In the data rows, 128 means zero.
Here are some points, each followed by its number:
[183 131  98 125 159 181 146 141  89 131 176 148 162 141 132 113 169 143 166 104 103 134] 0
[124 126 134 118  86 135  97 101 165 114  67  72  82 175 101 114 149 102 197 114 154 140] 1
[124 140 140 135  74 133 122 115 146  92  95  91 183 128  84 188 129 148 136 116  98 115] 2
[121 113 104 154 194 108 127 125 135 179 163 165 114 107 193 101 152 108 117 127 116 148] 3
[107 144 138 158  68  81 125 116 154  90  74  63 138 133 129 170 137 151 127 114 123  95] 4
[129 146 127 125 166 161 107 144 139 119 113  61  26 171 143 111  94 136 255 121 161 141] 5
[ 92 149 165 102 106 129 106 145  87  77 114 103 137  93  52 193  27 121 127 161 108 123] 6
[101 147 156 118 142 145 153 112 147 152 138 153 170  99 112 138  95 160  64 127  94 151] 7
[102 141 172  88  79 134 116 132 123 103  85 107 124 127  92 150  63 123  97 139 136 151] 8
[117 110 138 160 115 147 137 129 138 111 142 143 152 109  95 154 121 150 120 135 102 117] 9
[134 125 116 177 134 149 151 166 150 131 128  90  98 150 146 147 121 175 185 118 133 108] 10
[101 147 135 107 172 182 124 116 129 116 132  94  85 131  64 118  76 122 170 157 176 109] 11
[ 62  73 130 206 133  50  81 147 177 151 108 177 100 100 202 158 145  79 126 154  48 147] 12
[116  99  82 122 125  98 112  99 130 108 130 132 132 134 126  88 188  86 118 135 179  73] 13
[159 150 127 135 121 138 137 165 126 151 107 106 119 160 164 145 136 149 186 104  93 166] 14
[ 70 138 161 116 124 162 155 131 141 130 132 130 102 114  49 115  56 168  84 170 181  83] 15
[159 135 109  75 142 129 138 128  80 130 147 151 137 150 154  79 153 112  95 128 173 113] 16
[155 131 126 145 117 132 104 139 144 132  96  85  98 158 146 150 138 111 219 105  88 184] 17
[ 85 135 122 143 147  88 120 102 157 122 110 122 145 101 151 137 136 126 102 128 109 113] 18
[166 122  98 144 133 139 144 150 109 122 152 143 147 143 149 126 167 149 152 115 120 106] 19
[ 80  71 132 153 118  83  88 112 170 151 115 180 103 115 186  98 166  76  98 135 101 163] 20
[134 167 124  69 140 170 174  83 107 102 166 123 177 117  73  95 113 182  62 117 203  68] 21
[103 163 165  12 106  84 110  93  78  98 101 130 157  85  87 119  61  70  18 147 157 147] 22
[142 103 114 144 133 116 107 139 120 121 132 131  94 135 147 115 145 102 175 131 121 131] 23
[116 109 126 173 119 108 116 145 154 129 110 109  78 137 144 134 131 123 183 133 105 132] 24
[111 122 146  76 120 144 131  87 138 134 131 144 131 115  71  95 113  99  76 139 159 149] 25
[139 116 135 102  88 141 138 130  97  74 138 155 179 121  88 142 117 130  70 140 150  95] 26
[158 129 138  37 161 134 150 113 117 188 139 173 129 134 187  62 120  92  48 104 160 219] 27
[170 103 111 108 105 168 137 150  60  88 174 178 163 133  77 116 139 121 102 163 186  60] 28
[113  96 120 171 141 136 129 136 149 140 153 167 143 107 118 140 132 133 136 142  90 133] 29
[ 57  77 139 204 138  47  65 153 192 153  81 164  73 104 195 161 116  80 144 156  47 171] 30
[131 124 105  93 183 134 132 103 106 117 168 162 165  99 145 105 133 105  80 124 145 119] 31
[107 120 128 102 114 128 104 101 128  94 119 124 130 124 108 113 135 101 107 140 159 108] 32
[147 105 110 175 125 132 128 157 146 151 132 138 119 142 154 138 163 137 180 127  88 138] 33
[151 137 110  73 142 123 134 122  83 137 146 155 130 149 162  75 150 113  93 124 170 116] 34
[145 128 114  67 102 111 124  82  86  85 145 173 247  90 128 125 162 107   1 110 136 110] 35
[ 54  55 142 162 116  71  66 104 185 152 111 200 105 102 195  94 168  53  79 140  84 184] 36
[159 126 107 147 115 120 127 122 116 100 133 109 151 131 116 145 153 137 160 114 110 110] 37
[ 91 151 142 118 133 143 127 119 143 107 110 116 163  93  72 178  83 136 106 143 100 122] 38
[123 142 131 105 166 135 110 131 125 130 119 131 125 122 137 133 109 105 155 128  92 173] 39
[186 155 102 181 102 186 166 153  94  83 151  68 173 134  48 187 136 200 226 108  86  86] 40
[178 154 105  95 151 214 174 125  88  97 175  72  86 165  20  87 111 159 192 151 255  30] 41
[115 139 115 161 147  90 132 124 156 142 120  96 101 129 149 140 132 139 147 127 148  93] 42
New points follow, each followed by the numbers of its two nearest points above by angle, seen from the average point of the numbered points, nearest first.
[ 90 138 177  69  98 141 109 106 142 105  83  95 109 126  72 132  63 105 110 139 147 165] 8 22
[ 92 146 140 143 187  88 118 134 147 154 122  97  51 109 138 132  65 114 147 161 169 102] 42 11
[ 88 144 176  95  65 100 111 131 129  89  76 113 135 123  86 161  74 121  66 151 162 100] 8 22
[ 18 172 185  98 197 141  85 104 179 158  64 102  60 103 102 145  11  94 163 164  73 212] 39 8
[ 63 100 110 179 147  75 137  98 165 143 150 177 150  94 167  96 173 142  37 146 145  54] 18 20
[120 162 113 106 176 121 138  92 118 121 153 120 146  95 105 120 122 129  95 145 175  80] 21 31
[117 109 134 114  94 121 100 127 123  99 110 136 126 134 112 124 131 103 114 144 155 106] 32 13
[ 56 100 109 164 157  79 138  88 173 138 151 185 151  91 154  94 164 137  23 152 149  54] 18 13
[145 123 104 152  77 140 131 105 146 106 117  90 150 163 122 128 197 145 157 100 138  97] 37 4
[167 156 112  96 190 164 160 117  83 140 184 180 211 100 123 131 132 150  75 120 108 128] 31 0
[141 112 125 135 146 125 131 164 108 146 151 165 108 135 165 114 119 131 129 142 130 132] 3 23
[152 118 109 161 163 114 145 143 124 159 171 169 144 108 171 130 156 143 124 125 103 133] 3 19
[139 154 152  94  89 124 145 120 124 132 111 102 129 130  98 136 104 132 122 113 122 157] 8 2
[142 139 107 133 166 120 141 130  90 126 168 145 163 113 157 132 150 135  95 129 135  92] 31 19
[152 135 149  97  85  98 128 147  95 145 104 133 117 145 167 121 133 109  99 119 119 165] 27 34
[179 174 101  95 186 144 138 148  65 118 164 117 169 116 127 159 114 130 149 131 125 122] 0 19
[134 112 130 114  99 141 130 131 107  93 136 151 164 123 105 137 127 123  86 137 143 100] 26 28
[161 102 120 114 113 154 140 149  80 103 164 172 161 139  94 114 141 125 103 150 159  82] 28 26
[157 131 136  95  54 104 129 144 107 106  95 104 134 166 148 130 139 123 103 119 163 118] 4 8
[124 177 108  92 180 105 149  81 104 116 158 113 170  95  95 122 123 136  75 141 197  50] 21 31
[ 97 145 163  73 104 145 106 105 134 112  87 103 111 129  80 128  75  96 111 134 145 166] 8 22
[123 115 113 159 193 143 127 112 160 166 152 149 104 115 161 100 150 118 165 111  89 175] 3 33
[193 154 112  69 159 218 163 115  95 140 186 144 168 138  97  90 133 161 138  95 145 153] 0 21
[130 159 152  90 211 151 104 128 141 187 113 123  90 109 140 148  63  90 196 123  54 255] 39 17
[ 96 111 136 162 102  94 118 126 144 118 114  96  81 132 117 130 116 119 153 141 134 114] 24 42
[126  98 114 194 112 110 131 121 171 134 131 131 126 128 141 133 173 143 143 120 105 110] 33 24
[ 61 139 179 121 131 162 159 139 143 138 124 138 100 115  52 123  49 168  64 177 182  83] 15 11
[164 153 119 164 134 128 162 160 129 140 141  82 102 149 135 145 132 180 176 125 167  78] 10 42
[179 167 103  94 178 146 140 136  74 126 165 126 163 123 130 136 134 124 147 118 126 129] 0 19
[162 112  94 130 197 140 114 125 128 167 164 164 116 132 207  87 179  96 177 104  90 192] 3 23
[ 78 123 136 154 114  96 127  75 189 137 105 117 139 104 104 132 140 129  81 133 124 111] 18 4
[114 121 136 124  81  95 119 111 132 109 107 145 173 120 137 141 145 125  62 134 131 102] 35 26
[163 131 125 160  88 145  91 149 159 131  60  50  66 179 156 169 143  97 255  87  57 220] 17 14
[129 130 130 119 140 133 121 136 124 135 126 143 124 130 134 124 118 121 135 128 118 146] 39 27
[171 111  92 131 123 125 115 131  89 113 145 127 112 151 138 100 185  89 182 124 143 115] 23 19
[154 120 114  97 122 145 122 107 116 107 137 114 100 143  88  93 139 102 160 127 176 117] 41 1
[122 165 139 134 172 187 149 123 146 139 131  94 125 125  71 145  87 164 174 127 121 144] 11 40
[134 100 118 155 135 114  97 137 131 123 123 124  65 141 140 112 139  88 213 135 108 145] 23 24
[ 90 134 148 158  73  76 123 102 189 113  81  81 133 120 136 158 129 143 101 109 113 132] 4 18
[ 85 122 139 121 219 178  85 134 147 126 138 126  59 114 106 111  61  96 210 148  93 191] 39 5
[ 85 145 189  63  76 147 109 125 131 104  67 101 118 124  66 163  40 111  99 146 139 159] 8 6
[107 189 141 109 151 173 136 101 158 108 106  47 113 128  76 143  79 166 175 109 139 132] 11 5
[193 166  90 100 164 251 185 128  68  83 200  43  54 185   0  62 104 179 239 169 255   0] 41 11
[171 130  99 135 109 121 134 126 101  90 147 115 163 125 112 147 151 141 156 113 119 102] 37 40
[115 113 129 215  47  40 116 159 161 119  80 118 160 132 197 197 176 167 112 119  85  81] 4 12
[171 113 102 132 108 131 118 145  76 113 132 109  93 160 135 105 177  99 195 126 140 108] 23 19
[167 200 120  33 177 196 157  83  93 127 158 105 172 128  73 103 115 136 117 109 178 133] 21 41
[175 112  87 206 187  93 157 167 134 199 194 191 158 102 219 136 168 155 125 117  74 143] 3 33
[125 103 142 181  88 150 136 151 159 116 109  96  99 151  99 148 119 159 173 127 133 105] 10 24
[146 129 129  61 161 131 134 110 118 172 146 171 134 121 174  76 119  90  57 111 144 203] 27 34
[196 168  92  82 167 255 195 126  71  93 184  31  46 196   0  61  98 172 234 160 255   0] 41 11
[169 134 133 157 102 136  95 158 155 138  78  64  73 168 160 167 136 110 255  92  55 233] 17 14
[136 194 141  61 195 121 108 113  91 132 119  99 122 103 128 138  79  97 138 123 133 167] 39 22
[140 130 136 149 106 142 100 137 149 129  83  76  79 163 134 143 122 110 226 111  91 186] 17 24
[138 154 137 118 143 147 142 150  96 128 138 111 104 145 120 116 110 141 134 136 173  98] 41 11
[ 68 133 174 186  72   6 138 139 134 131  95 170 215  52 206 215 108 167   0 120  31 123] 18 12
[ 86 144 178  95  55 104 112 125 133  95  62 102 127 136  88 167  77 123  73 152 157 104] 8 6
[179 137 110 115 158 159 138 166  80 133 169 162 153 135 160 136 132 144 143 120 107 144] 0 19
[130 156 151 104 193 148 112 131 136 180 119 114  96 109 139 149  73  94 180 113  64 246] 39 17
[132 157 124  99 106 114 150 103 140 121 118 116 160 131 126 113 142 150  74 108 167  99] 21 35
[111 170 164  90 156 137 114 124 146 159  88  98  90 127 143 135  76 117 153 114  92 218] 39 17
[ 94 117 161 178  96 131 106 162 154 112  86 106 101 133 107 184  88 139 179 148  93 132] 24 17
[155  82  93 209 126 122 126 173 151 174 141 157 125 151 182 134 201 128 211 116  57 157] 33 23
[118 120 109 153 198 143 122 107 161 156 151 141  98 117 152  93 144 119 168 114 103 173] 3 39
[172 150 115 165 103 171 160 147 104  92 150  79 168 132  70 175 136 190 194 109  95  94] 40 37
[150 158 109 138 181  93 159 102 143 179 145 134 177  93 185 143 152 145  94  92  85 171] 3 7
[165 166 108 124 182 153 156 103 143 157 150 111 140 141 165 101 162 167 145  74 111 147] 0 19
[ 90 178 149 114 156 103 135 102 143 130 110  91 133  94 116 159  78 137  92 134 139 118] 38 18
[115 168 150  91 127 176 143 126 139 140 104  82  79 160  76 111  79 145 161 133 170 137] 11 5
[ 51 112 169 185  67 100 127 130 192 121  81  98  94 128 109 151  96 162 103 145 136  93] 4 15
[ 90 116 143 184  98 105 121 124 187 126  84  75  59 132 100 149 102 147 193 136 113 123] 24 1
[139 100 124 142 160  96 135 186 120 178 144 194 116 109 246 135 119 113  93 128  89 198] 3 12
[114 104 117 165 185  94 125 125 141 185 159 179 110 110 215  97 162 110 104 130 107 147] 3 20
[151 152 147  59  98 139 137 114  74 115 135 131 170 103  77 129  92 123  86 125 123 151] 22 26
[109 145 118 170 145  82 136 117 160 143 115  76  99 130 149 143 134 152 147 128 151  83] 42 10
[109 106 133 216  21  37 113 154 172  99  62 105 171 146 200 203 186 162 103 113  93  69] 4 2
[215 113  51 195 178 140 146 168 107 162 181 141 135 176 230 115 233 149 222  91 106 112] 19 33
[ 93 120 141 191 110 101 119 128 177 115 101  75  64 128 111 144 110 146 184 130 116 108] 24 42
[127 146 160 114  62 127 135 104 175 134  67  39  73 175 102 126 115 141 165 102 162 154] 1 4
[ 87 130 161 169  85  43 139 132 145 133 104 149 187  79 175 186 119 154  26 128  60 121] 18 7
[152  68  95 169 190 126 116 157 131 180 178 210 102 127 227  92 176 101 146 122  82 183] 3 33
[135 133 120 151 138 115 141 149 110 119 147 135 155 123 163 152 136 157 114 127 120  91] 19 37
[124 164 129 118 203 159 153  88 139 161 155 104 125  95  76 120  85 142 134 134 150 135] 11 15
[171  99 111 113 102 156 140 158  58  96 179 178 156 138  92 121 136 117  98 164 175  65] 28 26
[178 157 121 144 121 143 137 183 117 164 103 103 121 182 185 147 149 163 211  96  80 177] 14 17
[ 97 120 135 153 116 100 134  85 177 136 116 121 137 108 109 128 142 141  97 127 128 111] 18 4
[121 133 123 166 139  92 137 141 140 153 123 128 130 129 185 142 146 150 118 119 122 105] 42 3
[132 152 150 109  75 133 134 108 159 134  74  62  85 164 104 123 118 132 156 102 155 148] 1 5
[136 136 132  98 139 106 137 125 120 148 137 160 151 116 172 111 129 134  71 111 122 155] 27 31
[123 110  95 117 132 103 118 108 124 116 138 147 146 126 140 104 180  98 106 133 155  90] 13 16
[128 121 107 118 183 148 114 114 134 142 149 157 126 123 137 107 145  96 143 129 111 155] 3 39
[178 153 103  98 160 217 168 128  88  99 181  74  82 165  20  84 107 156 192 145 255  38] 41 11
[ 75 112 177 204  78 127  95 180 173 108  65  85  78 143 102 214  72 152 208 152  66 136] 24 17
[124 144 125 145 139 139 143 131 147 121 123  89 124 125 127 146 110 161 139 122 130 116] 10 42
[130 144 135 186 159 163 153 182 141 134 135  82  86 148 107 172  86 185 198 141 126  99] 10 40
[141 100 128  90  79 144 137 124  97  70 161 153 190 116  88 129 135 126  38 141 195  66] 26 28
[139 166 142  95 164 193 121 159 102 121 112  67  47 165 120 120  67 143 238 132 155 168] 5 11
[156 108 128 181  99 162  81 143 150 124  70  58  66 183 153 156 151  99 255  89  46 217] 17 24
